In the data rows, zero lies at 7.5, halfway between 7 and 8.
Here is a table of points, one per row:
array([ 3.,  7.,  4.,  8., 10.,  6.,  8., 12.,  7., 10.,  5., 15.,  8., 10., 11., 11.,  9.,  8.,
        7.,  9.,  6., 10.,  2.,  8.])
array([ 5., 12.,  6.,  2.,  6.,  7., 10.,  9., 12., 11.,  5.,  5.,  5.,  4.,  9.,  5.,  9.,  8.,
        7.,  8.,  7.,  9.,  3.,  4.])
array([ 5.,  9.,  8.,  7.,  8.,  5.,  8., 11.,  6.,  1.,  9.,  5.,  9.,  5., 10.,  7., 12.,  5.,
        7.,  9.,  6.,  8., 11.,  9.])
array([10.,  4.,  9.,  8., 10.,  6.,  3.,  4., 11., 10.,  6.,  6.,  1.,  4., 12.,  5., 11.,  5.,
        3.,  6.,  7., 13.,  5., 14.])
array([ 9., 12.,  8.,  7.,  6.,  8.,  1.,  7.,  7.,  6.,  9.,  6.,  3.,  8., 11.,  6.,  7., 10.,
       13.,  8.,  8.,  8., 10., 10.])
array([ 6.,  6.,  7.,  8., 13.,  9.,  6.,  5.,  8.,  6., 12.,  6.,  4.,  7.,  5.,  9.,  5.,  7.,
        9.,  5.,  5.,  8.,  6.,  3.])
array([13.,  4.,  2.,  8.,  8.,  9.,  9.,  3.,  7.,  6., 11.,  9.,  9.,  9., 10., 10.,  2.,  7.,
        3.,  8.,  7.,  8.,  5.,  9.])
array([ 8., 11.,  5., 11.,  5.,  5., 10.,  2.,  5.,  7.,  4., 10.,  5.,  4.,  8.,  6.,  5.,  7.,
        6., 10., 10.,  3.,  9.,  6.])
array([12., 13., 10.,  7., 10.,  8.,  6., 13.,  8.,  7.,  8.,  8., 10., 13.,  7., 10., 11.,  8.,
        5.,  7.,  8., 10., 10.,  9.])
array([13.,  5., 10., 10., 10.,  7.,  8.,  7.,  9., 10.,  9.,  8.,  8.,  2.,  6.,  6.,  4., 10.,
        6.,  8.,  6., 13.,  6.,  6.])
array([ 1.,  8.,  7.,  8.,  8.,  6., 12.,  5., 14.,  5., 12.,  7., 10., 11.,  8.,  5.,  5.,  3.,
       12.,  8.,  8., 14.,  6.,  6.])
array([ 8.,  8.,  8.,  8.,  4., 10.,  4.,  8.,  8.,  7.,  8.,  8.,  8., 11.,  9.,  7.,  7.,  2.,
        9.,  5.,  8.,  5.,  9., 10.])
array([ 4., 10., 13.,  7.,  6., 12.,  5.,  8.,  1., 11.,  6., 10., 11., 10.,  8.,  7.,  7., 11.,
        7.,  3.,  9.,  3.,  8.,  4.])
array([12., 11., 12.,  7.,  3.,  4.,  9.,  7.,  9.,  7., 10.,  9.,  3.,  9.,  9.,  8.,  7., 10.,
        8.,  8.,  5., 11.,  5.,  4.])
array([ 6.,  6., 11.,  7.,  7., 10.,  9., 10.,  5.,  7.,  6.,  7.,  7.,  8.,  7., 12.,  8.,  9.,
       10.,  1., 10.,  6.,  6., 10.])
array([13., 12.,  9., 10.,  8.,  4.,  7., 15., 13., 10., 13.,  7.,  4., 10.,  9.,  6.,  6.,  6.,
        8.,  8.,  0.,  8.,  9.,  6.])
array([ 5.,  7., 10.,  7., 11., 11., 14.,  9.,  9.,  6.,  8.,  7.,  7.,  4.,  7., 10.,  8.,  1.,
        7.,  5.,  3.,  3.,  7.,  8.])
array([12.,  8.,  7.,  9.,  6.,  7.,  6., 11.,  7.,  8., 12.,  7., 13.,  3.,  6., 12.,  7., 10.,
       10., 11.,  9.,  8.,  6.,  3.])
array([ 7.,  9.,  8., 11.,  7.,  7., 10.,  4.,  5.,  6.,  6., 11.,  9.,  3.,  4.,  7.,  4.,  9.,
        8.,  5.,  2.,  6., 10.,  8.])
array([ 0.,  7.,  6.,  3., 12.,  8.,  6.,  9.,  5., 10.,  3.,  8.,  8.,  5.,  6.,  8., 10.,  9.,
        8.,  7., 10.,  6.,  9.,  7.])
array([ 4.,  5.,  5., 10.,  8.,  6., 12.,  7.,  7., 14.,  3.,  8., 13.,  8.,  8.,  4.,  9.,  9.,
        8.,  8., 10., 10.,  8.,  5.])
array([ 3., 10.,  7.,  7.,  4.,  9., 10., 14.,  5.,  6.,  7.,  6.,  9.,  8.,  9., 10.,  6., 13.,
        6.,  5., 12.,  5., 12., 11.])
array([10.,  9.,  7., 11.,  4.,  2.,  2., 12., 10.,  5.,  6.,  3., 11.,  7., 13.,  5., 10., 10.,
        8.,  3.,  6.,  7.,  6.,  4.])
array([10.,  7., 11.,  7.,  3.,  3.,  4.,  8.,  8., 12., 10., 13.,  6.,  5.,  6., 11., 10.,  9.,
        2.,  6., 12., 13.,  9., 11.])
array([ 4.,  6., 12.,  6.,  5.,  8.,  3.,  4.,  7.,  7.,  4.,  7., 10.,  5.,  7.,  9.,  8.,  6.,
        8., 15.,  9.,  5., 11.,  7.])
array([ 9., 10.,  2., 10.,  6.,  5.,  6., 11.,  4.,  8.,  9.,  1.,  8.,  9.,  6.,  8.,  9.,  7.,
        6.,  9.,  6.,  6.,  8., 12.])
array([ 2., 12.,  8.,  8.,  8., 11., 15.,  7.,  4., 11.,  8.,  6.,  9., 11.,  4.,  4.,  9.,  4.,
        8.,  4.,  8.,  9.,  2.,  7.])
array([ 9., 10.,  8., 11.,  8.,  7.,  3.,  2., 11.,  4.,  8.,  6.,  9., 11., 12., 12.,  7.,  8.,
        6.,  9.,  5.,  8.,  9.,  7.])
array([ 1.,  6.,  3.,  8.,  5.,  9., 10.,  9.,  7.,  9.,  3.,  4.,  5.,  8.,  4.,  7.,  4.,  6.,
        8.,  7., 11.,  9.,  8.,  5.])
array([ 7.,  2.,  3.,  9., 10., 11.,  9.,  7.,  7.,  5., 11.,  4.,  6.,  8., 11., 11.,  6.,  8.,
        9., 10., 10.,  6., 11.,  7.])
array([ 9.,  5., 11.,  6.,  6., 14., 10.,  4.,  6.,  7., 12.,  7.,  9., 11., 10.,  6.,  6.,  7.,
        5.,  6.,  9.,  5., 12.,  9.])
array([ 6.,  4.,  6.,  7.,  4.,  5.,  7.,  2.,  6.,  6.,  7.,  7.,  7., 14.,  9.,  6., 13.,  9.,
        9.,  8.,  5.,  5., 11.,  9.])
array([11.,  4.,  8.,  9.,  7.,  9.,  9., 13.,  5.,  9.,  4.,  8.,  4.,  8.,  2.,  4.,  7., 12.,
        7.,  7.,  8.,  9.,  6., 12.])
array([ 9.,  5.,  5.,  4.,  8.,  9., 12.,  7., 10.,  5.,  7.,  6., 11.,  7.,  6., 10.,  6.,  8.,
        9.,  9.,  6.,  8., 10., 14.])
array([10., 10.,  5.,  9.,  8.,  5.,  8.,  9.,  5.,  4.,  6., 11.,  7.,  9.,  7.,  8.,  6.,  4.,
        3.,  7., 10.,  7.,  8.,  4.])
array([ 7.,  6., 11.,  9.,  9.,  3.,  6.,  5.,  6.,  8.,  7.,  6.,  8.,  9., 12.,  5.,  7.,  8.,
        6., 11., 10.,  6., 12.,  4.])
array([ 8.,  7.,  7.,  4., 11., 12.,  9., 11.,  9.,  6., 11., 12.,  6.,  6.,  7.,  4.,  5.,  6.,
        7.,  9.,  5.,  5.,  6.,  8.])
array([ 0.,  8.,  3.,  6.,  8.,  5.,  6.,  8., 13.,  7.,  7.,  9.,  5.,  6.,  7.,  3.,  6.,  6.,
        9.,  6.,  8.,  5.,  8.,  6.])
There is one direction along which these points spread out most. Take the direction at right angles to it along which they spread out most. Go by this last direction. How far along it is each point below, from 0 to 99? The average is 50, and the first point in the table lies past the average. One standard deviation of the points above along it is 16.
array([12.,  7., 11.,  2., 12.,  5.,  8.,  6.,  7., 12.,  8.,  8.,  7.,  0.,  3.,  5.,  8.,  4.,
       11.,  6.,  5.,  9.,  6., 13.]) 71
array([10.,  6.,  5.,  5., 10., 10., 14.,  2.,  4.,  7.,  5.,  9.,  7.,  2.,  9.,  8.,  5.,  6.,
       10., 10., 10.,  5.,  4.,  7.]) 61
array([15.,  6.,  5., 10.,  9.,  7.,  6.,  5.,  9.,  7., 10.,  6., 10., 10.,  8., 10., 11.,  6.,
        9.,  9., 10., 10., 11.,  8.]) 42
array([ 8.,  9.,  7.,  7., 12., 11.,  8.,  7., 10.,  6.,  7., 11.,  8., 14.,  3., 10.,  4.,  7.,
        6.,  6., 13.,  3.,  7.,  9.]) 48
array([ 6.,  5.,  6.,  9.,  6.,  8.,  6.,  8.,  6., 12., 11., 11.,  8.,  6.,  5.,  8.,  7.,  7.,
       13.,  9.,  8., 12.,  6.,  1.]) 63
array([ 7.,  1., 12.,  3.,  4.,  5.,  4.,  4.,  4.,  7.,  3.,  4.,  9.,  7.,  6.,  8.,  6.,  8.,
        8.,  9.,  7., 11.,  5.,  6.]) 39
array([ 6.,  8.,  8.,  7.,  8.,  6., 11.,  3., 10.,  5.,  8.,  6.,  6., 11.,  8.,  7.,  8.,  7.,
        8.,  8.,  7.,  0.,  5.,  8.]) 53
array([ 5., 10., 10., 10.,  4.,  9.,  2., 12.,  8.,  9.,  7.,  8.,  9.,  6.,  5.,  4., 12.,  8.,
        5.,  6.,  5.,  9.,  6., 11.]) 44
array([11.,  8.,  4.,  7.,  6.,  7.,  3.,  7.,  9.,  4.,  5.,  9.,  6.,  6.,  6.,  6., 13., 13.,
        6., 12.,  8.,  8.,  8.,  5.]) 39
